In the rows, 128 means zero.
Rotation paths and how fast each direction turns (degrees a step):
Each turn is a multiple of 5 degrees from 10 to 175, or 0.
Each row of a path follows its step; steps can be skipped.

step 0: [134 125 113 127 120 128 126 133 130 130 110 139 127 119 139 132 126 147
 135 128 125 130 135 129 138 121 125 125 124 131 147 133 120 129 138 128
 126 129 130 133 123 152 131 126 129 130 113 136]
step 1: [136 125 140 125 130 134 137 132 126 122 127 119 120 125 139 123 123 132
 118 129 135 118 136 119 136 120 131 107 122 139 133 129 107 127 135 124
 123 125 127 128 130 118 135 139 113 135 122 139]
step 2: [129 134 135 132 110 109 123 138 124 129 120 135 120 132 143 132 116 123
 122 121 138 143 127 129 134 127 123 134 129 118 144 120 114 124 132 135
 130 124 126 118 136 129 120 131 117 135 126 130]
step 3: [133 129 112 119 125 130 131 136 120 116 121 138 117 123 130 135 117 134
 125 139 145 133 129 126 119 111 129 124 129 133 120 120 124 124 138 134
 123 121 134 143 117 140 126 137 123 138 128 134]
step 4: [122 126 139 129 127 134 126 131 121 138 127 123 113 130 129 118 120 122
 125 137 144 124 120 116 121 136 133 119 129 136 138 136 123 128 135 131
 129 128 130 117 131 135 117 144 132 143 108 134]
step 5: [126 122 124 123 122 129 132 155 127 120 118 119 111 128 137 125 112 122
 122 128 120 130 121 126 138 116 124 137 118 125 131 120 122 127 125 140
 127 135 130 128 130 142 118 125 134 126 123 117]
step 6: [131 128 124 127 137 131 120 141 123 124 132 141 117 111 139 126 132 132
 129 126 138 125 118 125 124 112 121 124 124 147 135 138 128 128 122 118
 125 131 131 124 133 146 138 130 122 142 126 135]
step 7: [127 132 136 142 134 129 131 127 128 136 130 123 121 129 136 121 117 137
 119 125 136 141 135 118 142 126 140 123 110 138 148 132 123 127 131 129
 122 138 127 136 125 138 117 134 119 125 120 126]
step 8: [147 126 128 139 126 132 118 146 125 119 111 134 116 138 148 137 123 132
 128 127 134 131 133 131 137 124 128 122 124 128 129 120 119 119 132 126
 131 131 125 127 128 128 142 120 130 134 112 125]
step 9: [125 131 124 130 119 133 126 140 124 118 132 139 124 130 127 131 117 116
 126 118 140 126 136 130 137 120 137 115 131 132 135 134 126 129 123 122
 118 118 129 124 120 133 120 139 110 140 127 148]
step 10: [130 135 119 126 117 125 119 123 127 130 114 134 127 129 136 126 115 135
 118 132 137 128 123 125 135 139 126 129 122 140 134 131 105 127 137 140
 120 132 138 134 126 132 111 129 135 136 116 130]
step 11: [141 117 129 119 129 127 132 143 137 117 121 122 103 119 126 114 113 134
 134 130 132 127 122 129 131 124 134 128 129 128 125 126 118 119 141 133
 128 121 130 121 128 131 137 136 124 135 121 139]
[127 133 130 131 127 129 128 126 126 127 126 127 129 128 131 132 131 131
 128 122 128 130 125 129 126 124 133 126 129 130 127 125 129 127 129 128
 132 124 124 129 127 125 127 130 126 127 126 126]	60
[125 129 124 126 126 128 126 128 133 129 126 127 126 133 132 128 128 127
 129 129 126 122 127 132 129 129 128 128 128 129 124 130 134 128 129 129
 126 129 129 128 129 128 125 134 129 130 126 128]	65
[125 127 126 129 127 127 128 128 129 128 128 133 133 124 131 132 127 125
 127 127 132 130 125 130 129 123 127 129 131 129 129 128 132 127 124 130
 123 124 131 128 130 129 127 126 129 126 130 131]	110

step 0: [128 120 129 128 121 126 131 144 110 127 131 138 133 124 135 147 124 114
 130 133 137 130 135 136 125 124 141 122 142 134 128 130 131 120 123 139
 144 126 124 132 132 137 136 132 136 140 149 124]
step 1: [126 125 113 134 122 124 143 120 111 119 140 126 127 135 122 143 134 128
 130 134 136 124 139 113 120 128 137 122 133 130 140 131 109 128 128 114
 121 124 123 127 123 133 129 128 132 130 142 142]
step 2: [120 127 121 124 120 123 127 126 112 129 117 138 128 126 131 138 134 111
 124 124 141 130 122 134 122 126 118 132 126 131 123 126 104 123 130 127
 123 115 142 114 134 127 142 133 144 130 133 130]
step 3: [125 125 123 136 120 132 134 123 123 115 137 127 128 135 115 111 140 128
 125 120 134 131 141 126 128 142 128 128 138 119 123 118 113 116 132 136
 134 124 123 116 119 112 142 130 143 124 132 132]
step 4: [110 132 126 131 129 127 141 121 118 128 122 134 130 133 120 132 141 115
 129 123 126 119 129 142 151 116 118 125 131 130 126 122 143 118 130 129
 135 116 123 117 128 115 133 124 139 138 137 127]
step 5: [129 134 133 124 137 117 137 137 127 126 140 136 125 131 118 120 127 119
 127 128 137 121 137 131 128 122 127 115 134 123 121 116 119 136 133 127
 147 124 113 138 125 126 127 122 140 129 156 123]
step 6: [130 128 123 112 124 130 138 131 116 117 127 138 135 136 138 143 129 116
 131 132 127 135 130 133 127 122 140 123 146 145 135 126 127 117 133 128
 132 121 120 124 131 131 125 106 130 135 142 130]
step 7: [143 129 117 125 126 128 139 129 120 131 130 129 128 138 124 148 127 121
 132 138 142 121 141 108 123 133 125 128 130 134 129 123 120 131 128 124
 131 115 133 120 119 137 140 133 142 118 146 124]
step 8: [119 134 133 121 110 137 136 138 104 121 125 131 126 135 126 135 138 118
 131 127 138 131 135 132 113 135 124 135 128 131 135 119 114 127 126 132
 118 129 128 114 134 119 135 135 139 145 129 131]
step 9: [122 127 125 133 127 120 136 107 123 118 133 130 111 144 122 123 140 116
 129 115 137 124 128 119 128 122 129 136 130 119 133 119 126 123 142 133
 129 129 131 123 122 120 149 134 138 123 137 135]
step 10: [129 142 122 136 133 122 134 130 116 134 117 139 142 132 117 126 135 112
 141 114 131 132 128 141 139 121 118 130 132 126 129 117 118 122 126 135
 135 126 120 131 127 106 128 122 142 133 133 127]
step 11: [123 129 133 125 132 130 131 133 123 135 138 134 128 138 135 119 127 123
 136 127 120 125 147 121 135 124 133 117 138 118 127 134 128 119 143 138
 141 120 122 129 129 123 134 118 140 130 158 135]
[131 130 125 131 125 128 127 128 126 129 128 124 130 130 122 132 125 127
 131 130 126 125 129 130 131 128 127 129 129 125 128 133 131 129 126 128
 125 123 127 130 122 127 128 127 128 129 127 129]	115
[126 135 130 129 130 124 125 123 126 127 128 126 128 130 130 125 127 128
 130 127 128 129 129 130 131 130 129 125 129 125 127 126 130 124 130 127
 129 128 124 126 130 128 126 132 130 128 125 124]	60
[132 130 133 127 129 130 128 132 128 129 130 130 127 124 128 129 124 128
 129 128 127 130 129 132 125 126 126 130 127 126 123 129 121 129 127 130
 130 129 127 129 127 128 128 131 133 131 127 126]	135
[124 125 126 130 127 127 131 128 129 123 129 128 129 124 126 127 127 128
 123 130 129 127 128 133 131 131 127 123 130 130 125 130 125 127 129 124
 130 125 130 126 127 131 127 129 127 128 127 128]	25
[128 125 125 132 128 128 129 127 124 128 129 130 126 131 128 125 129 128
 132 129 129 127 125 128 125 129 123 129 126 123 126 129 125 124 128 128
 128 130 132 128 130 124 130 128 125 128 124 129]	55
